Where one turn sends some rows of the set: a few examples, then the rows asked
mife: [161, -213, 78, 77, -119, -48, -63, -3, 41, 123, -70, -215, -3, -125, -18, 76, -90, -98, -38, -117, 46, 134, 24, 19, -159, 26, 50, -122, -176, -166, -8]
kuvug: [10, -209, 106, 46, 9, 154, -265, -208, -11, -45, -16, -71, -101, 102, -143, -28, 93, 126, 14, -27, -52, 90, 250, -49, -25, -28, -202, -34, -25, 8, 161]
muga: [-227, -152, -20, -9, -215, -35, -99, 49, -260, -220, -159, -59, 218, -56, -200, -112, -102, 74, -192, 86, -142, -95, 129, 49, -26, -52, 101, 12, -242, -127, 47]
sorit: [47, -15, -126, 154, -151, 141, -128, -192, -101, -150, -47, -212, -4, 174, -101, -199, -4, -104, -345, 122, -26, 45, 292, -105, 28, -47, 45, 49, -143, -64, -116]
fev: [-112, 148, 31, 207, -165, 120, -63, -87, -194, -57, -71, -91, -107, 240, -185, -27, 35, 157, -249, -34, -299, -14, 81, 215, 151, -19, 108, 20, -90, -19, 64]
gabez: [75, -49, 13, 70, -103, 68, -99, 194, -67, -28, -104, -171, -54, 47, -112, 118, -18, -377, -85, -163, -28, -95, 184, -4, 66, -93, 89, -4, -88, -66, 31]
Mesaf: [0, -146, 158, 107, -98, 126, -26, 73, -102, 36, -110, -316, 137, -4, -122, -153, 21, -58, 129, 109, 33, -55, -176, -56, 26, 24, 30, 19, -50, -97, -79]
Maz: [74, 116, -20, 113, -177, -204, 146, -40, -95, 45, -61, -154, -130, 182, -119, -20, 41, 19, 58, 154, 88, -95, -19, -64, -33, 19, 32, 53, -143, -168, 124]
Tek: [-20, -17, 213, 112, -90, -207, 41, 0, -155, -6, -112, 62, 128, 162, -86, 4, -10, -66, -67, -104, 73, 0, -195, -10, 97, 54, 105, 35, -79, -103, -57]
muzi: [87, -226, -100, 83, 78, 261, -41, 11, 19, -108, -172, -59, 14, 170, -53, -197, 6, 66, -117, -162, -130, 125, 101, 78, 131, 128, -59, 158, -40, -35, 85]
vafub: [-232, -99, 70, -35, -300, 166, -39, -77, -49, -115, -72, -242, 54, -16, -189, -234, 103, 38, -194, -132, 6, -69, 208, -127, 129, 38, -22, 157, -176, -30, 69]
gos: [126, -78, -169, 186, -35, 46, -59, -106, -249, 24, -78, -84, 116, 167, 7, -37, 221, -3, 89, -112, -88, -57, -82, -81, -132, -46, 167, -96, 62, 9, 111]
rokab: [220, -122, 5, 2, 36, -101, 101, -26, -6, -139, 11, -158, -79, 96, -108, -1, -181, 116, -231, -74, 113, 62, 164, -134, -31, -132, 103, 64, -60, -154, -119]
fug: [-77, -71, 76, -115, -165, 41, -223, -48, -40, -161, -176, -271, 84, 210, -105, 39, -152, 27, -155, 34, -194, -70, 88, 50, 263, 147, 21, -97, -201, -160, 56]
danen: [12, -41, -113, 356, -126, 158, -216, -16, -16, 73, -17, -19, -51, 162, -194, 91, 208, 17, -146, -153, 18, -48, 38, 54, -144, -146, 144, -98, -76, 23, 9]
mapu: [96, -201, 4, 183, 20, -24, 49, -45, -112, -149, -118, -81, 3, 124, -126, -45, -18, 202, -21, 234, 16, -212, -75, -47, -127, 172, 161, -109, -158, -114, 89]
zom: [-9, -166, -110, -53, -158, -121, -7, -87, -256, -24, -271, -269, 183, 133, -124, 107, -43, 146, -96, -104, -106, -2, 56, -93, 167, -28, -151, -55, -72, -162, -21]
pefis: [229, 17, -94, 264, 23, 227, -143, -183, -67, 87, -132, -196, -88, 195, -106, 53, 98, -26, -164, -36, -118, 56, 34, -71, 56, -82, 243, -55, -40, -101, -49]
Kof: [84, -51, 71, 90, -35, -118, -133, -30, 76, -12, -74, -76, 26, -225, -110, 95, -19, 25, -82, -17, -15, 55, 64, -46, 1, -115, 180, 176, -318, -118, 18]
vili: [-77, -106, 58, -52, -248, 73, -8, 2, 15, -20, -18, -178, 11, 115, -104, -112, -153, 35, -58, 56, 126, -98, 279, -263, 77, 98, 265, -46, -262, -65, 106]
zotu: [-133, 101, 78, 202, -244, 19, -154, -85, -224, -69, 18, -91, -18, 174, -75, -89, 15, 166, -89, 127, -114, -70, -68, -33, -103, 233, 207, -42, -195, 71, 38]
Bofi: [-18, -356, 180, 136, -150, 116, 63, -6, -114, -47, -111, -136, 67, 12, -75, 62, -25, -65, -50, -72, -67, 146, 312, -118, -8, -27, 6, -6, -96, -8, -251]
bizu: [82, -177, -4, 315, -78, 139, -167, 26, -186, 0, -64, -268, -84, 41, -78, 144, -10, -98, -127, -108, 40, -127, 179, -58, -82, 80, 59, -43, -185, 145, 245]
daz: [-10, 96, 45, 113, -219, 205, -38, 24, -4, -119, -64, -92, 115, 170, -108, -68, 46, 387, -174, -47, -131, -11, -94, 143, 49, 71, 42, 24, -117, 0, -90]
zor: [-51, 175, 178, 103, -39, 116, -76, 44, -86, -241, -76, -12, -155, 2, -101, -44, -39, 320, -60, -119, 24, -100, 154, -128, 7, -37, 75, 23, -138, -131, -102]
tudel: [31, -119, 30, 126, -10, 68, 29, 5, -78, -47, -187, -91, 44, 150, -99, -45, -69, -125, -419, -179, -225, -22, -164, 32, 60, 28, 26, 45, -129, -128, -89]
tir: [-39, 54, -101, 5, -1, 299, -126, 51, -51, -122, 8, -66, -65, 51, -81, 22, -32, 152, -9, -156, -229, -19, 216, -68, -5, -17, 121, -282, 4, -57, -49]
nufuf: [-165, 42, 22, 262, -57, 66, -12, -48, -130, 34, 28, -172, 40, 161, 15, -55, 40, -85, 221, 93, -62, 123, 84, -130, 27, -169, -10, -108, -138, 49, 45]
zul: [21, -145, -237, 116, -143, -18, -79, -157, -66, 100, -68, -165, -102, 320, -138, 73, -13, 229, -24, -180, -90, -15, 340, -42, -22, 22, 34, 61, -64, -147, 150]
Safom: [-336, -108, 133, 244, -87, 104, -141, -102, -135, -49, -21, -34, 120, 119, -151, -189, 10, 43, 29, -26, -81, -244, -19, 21, -50, 19, -66, -174, -132, -119, 15]
Lerur: [65, -106, 2, 149, -161, -28, -51, -10, -86, -32, -174, -136, 220, 345, -39, 113, -9, -114, -281, 22, -25, 115, -98, -75, 58, -137, -18, 78, -234, -38, -14]
goz: [11, -121, -51, 147, -88, 71, -13, 46, -104, -146, -61, -83, 19, 56, -260, -27, -175, 120, -277, -59, -35, -206, 245, 67, -17, 235, 59, 227, -198, 81, 66]
pufin: [13, 164, -23, 92, -89, 266, -121, -157, -76, -10, -75, -9, 100, 120, -45, -14, -13, 161, 172, -103, -35, 46, 299, -36, -12, -52, 101, 9, -140, -103, 280]
Sivum: [-70, -236, 74, 43, -146, 162, -168, -57, -187, 8, -72, -107, 200, -12, -134, 76, -172, 205, -172, -2, -258, -95, 82, -40, -127, 28, 156, 103, -280, -76, 228]
vabir: [97, -153, -131, -155, -74, 54, -48, -24, -24, -32, 33, -86, 34, 18, -73, -150, -83, 57, 7, -8, -90, -164, 210, -85, -126, 92, -166, -113, -18, 43, 207]
ropuf: [7, -243, 66, 19, -125, -153, 18, 107, -52, -46, -117, 73, -6, 91, -109, 29, -36, 24, 176, -14, -34, -82, 387, 51, 58, -38, 72, -20, -89, -99, -71]
nedo: [-96, -190, 132, 164, -203, 89, -34, -20, -110, 135, 16, -81, -164, 201, -258, -34, -85, 54, -221, -154, -29, 134, 212, 169, 64, -20, 55, -42, 31, -171, -91]
lavo: [65, 61, -53, 70, -170, 23, 30, -216, -111, 73, 32, -78, 193, -66, -39, 105, 28, 162, 18, -237, -187, -45, 257, 30, -82, -205, 33, -23, -125, -144, 96]
reb: [-123, -41, -123, 241, -91, -14, 297, -19, -207, 28, -82, 58, 73, 182, -155, 9, -14, 68, 39, -73, -34, -180, 54, -98, -108, 79, 111, -105, -111, -61, 144]

Sivum goes to lavo
gabez goes to fug
tudel goes to fev
And these:
zor goes to bizu
rokab goes to goz
reb goes to Maz
Lerur goes to daz
muga goes to pufin
nufuf goes to Mesaf
sorit goes to muzi
gos goes to Tek
kuvug goes to Bofi
vili goes to vabir

Where one turn sends some rows of the set: a few examples, then the rows asked
lazon: [88, -64, -111, -195, -2, 74, -35, -294, -101, -138, 8, 3, 87, 60]
lak: [58, -16, -22, -52, 169, 218, 0, -208, 16, -181, -25, -10, 113, 41]
fiva: [-20, -1, -26, -48, -17, 27, 25, -205, -32, -215, 8, 3, -66, 260]
vofo: [-27, 6, 36, 78, 119, 110, -6, 95, -195, 19, -55, 26, 32, -245]
Kup: [0, -41, -89, -105, 23, -124, -1, 74, 190, 107, 163, -55, -36, -122]
Madi: [-9, -21, 29, -7, -94, 82, 7, 294, -39, 167, 13, -59, 19, 86]
faviv: [-16, -9, 28, -1, -102, 80, -9, 299, -30, 158, -13, -69, 16, 84]
rik: [2, 1, 15, -5, -147, 49, -21, 271, -54, 153, -18, -43, -10, 91]
Zeki: [-32, -45, -1, 31, 141, 121, 31, 85, -229, 35, -1, 9, 60, -233]
gaduz: [-3, -9, 0, -33, -156, 46, -20, 270, -60, 173, -10, -48, -5, 81]
lubam: [29, 36, -33, -37, -48, -147, -93, 65, 214, 71, 74, -24, -91, -135]
fote: [17, 45, -14, -3, -9, -104, -71, 82, 237, 50, 67, -21, -81, -140]
sus: [1, -4, -31, -35, 85, -67, -11, 97, 245, 75, 134, -55, -31, -143]
fubug: [11, 24, -2, 0, 42, -82, -46, 100, 246, 55, 87, -41, -57, -138]
rur: [-10, 18, 14, 58, -13, 27, -78, 44, -234, 29, -92, 62, -27, -245]
mudi: [98, 26, -25, -73, -42, 83, -120, -272, -39, -186, -109, 36, 16, 45]
kug: [-30, -37, -44, -76, 51, 55, 78, -185, -31, -190, 51, -30, -24, 255]
nam: [-26, -75, -36, -25, 108, 85, 48, 65, -258, 66, 22, -3, 74, -234]
Renib: [6, -26, -68, -74, 73, -87, 4, 95, 224, 90, 161, -63, -24, -133]
dem: [1, -23, -1, -42, -147, 47, -7, 268, -68, 178, 3, -50, 2, 86]
tadu: [4, -8, -24, -1, -45, -11, -65, 23, -289, 59, -64, 56, -1, -233]
buduv: [-3, -31, -5, -48, -119, 67, 10, 290, -60, 168, 21, -64, 12, 87]
debup: [14, -24, -91, -118, -27, -161, -34, 53, 170, 104, 137, -46, -57, -126]
Vepi: [-1, -3, 21, 1, -128, 78, -16, 294, -45, 152, -20, -49, -5, 79]
nazuf: [98, -11, -75, -141, -54, 61, -86, -292, -77, -154, -67, 28, 47, 59]
nul: [-27, 22, 44, 85, 50, 74, -52, 67, -200, 18, -100, 56, -8, -251]
golab: [1, -55, -68, -44, -20, -7, -17, 16, -298, 69, -10, 32, 26, -228]
Gug: [-20, 10, 0, -19, 5, 45, 20, -193, -10, -219, -9, 5, -59, 255]
pase: [-17, -82, -61, -61, 46, 33, 23, 30, -295, 78, 24, 7, 54, -229]
gafa: [-38, -27, -16, -43, 74, 90, 74, -179, -4, -209, 46, -25, -24, 262]
tusu: [-36, 10, 5, -1, 31, 74, 29, -177, 1, -225, -16, 3, -56, 245]
nol: [51, -54, -63, -121, 147, 186, 28, -231, -23, -151, 33, -27, 135, 60]
gat: [-4, -24, 3, -25, -98, 73, 13, 292, -48, 165, 18, -63, 15, 90]
timam: [28, 11, -72, -82, -56, -163, -71, 51, 186, 82, 107, -35, -80, -131]
tos: [67, 24, 35, -6, 108, 211, -54, -212, 31, -202, -88, 15, 58, 34]
seniz: [-18, -25, -39, -81, -20, 23, 43, -209, -39, -206, 28, -3, -49, 257]
nem: [82, 51, 18, -17, 31, 142, -101, -245, 13, -204, -120, 26, 27, 34]
tabo: [61, -78, -107, -189, 86, 129, 9, -257, -75, -126, 42, -16, 126, 62]
Rasu: [-36, -1, -5, -11, 64, 84, 54, -162, 13, -219, 14, -21, -40, 253]
tover: [-25, -33, -48, -90, 17, 38, 62, -199, -28, -193, 48, -16, -34, 269]

rik goes to Vepi
Kup goes to debup
rur goes to nul
And these:
gafa goes to kug
lazon goes to nazuf

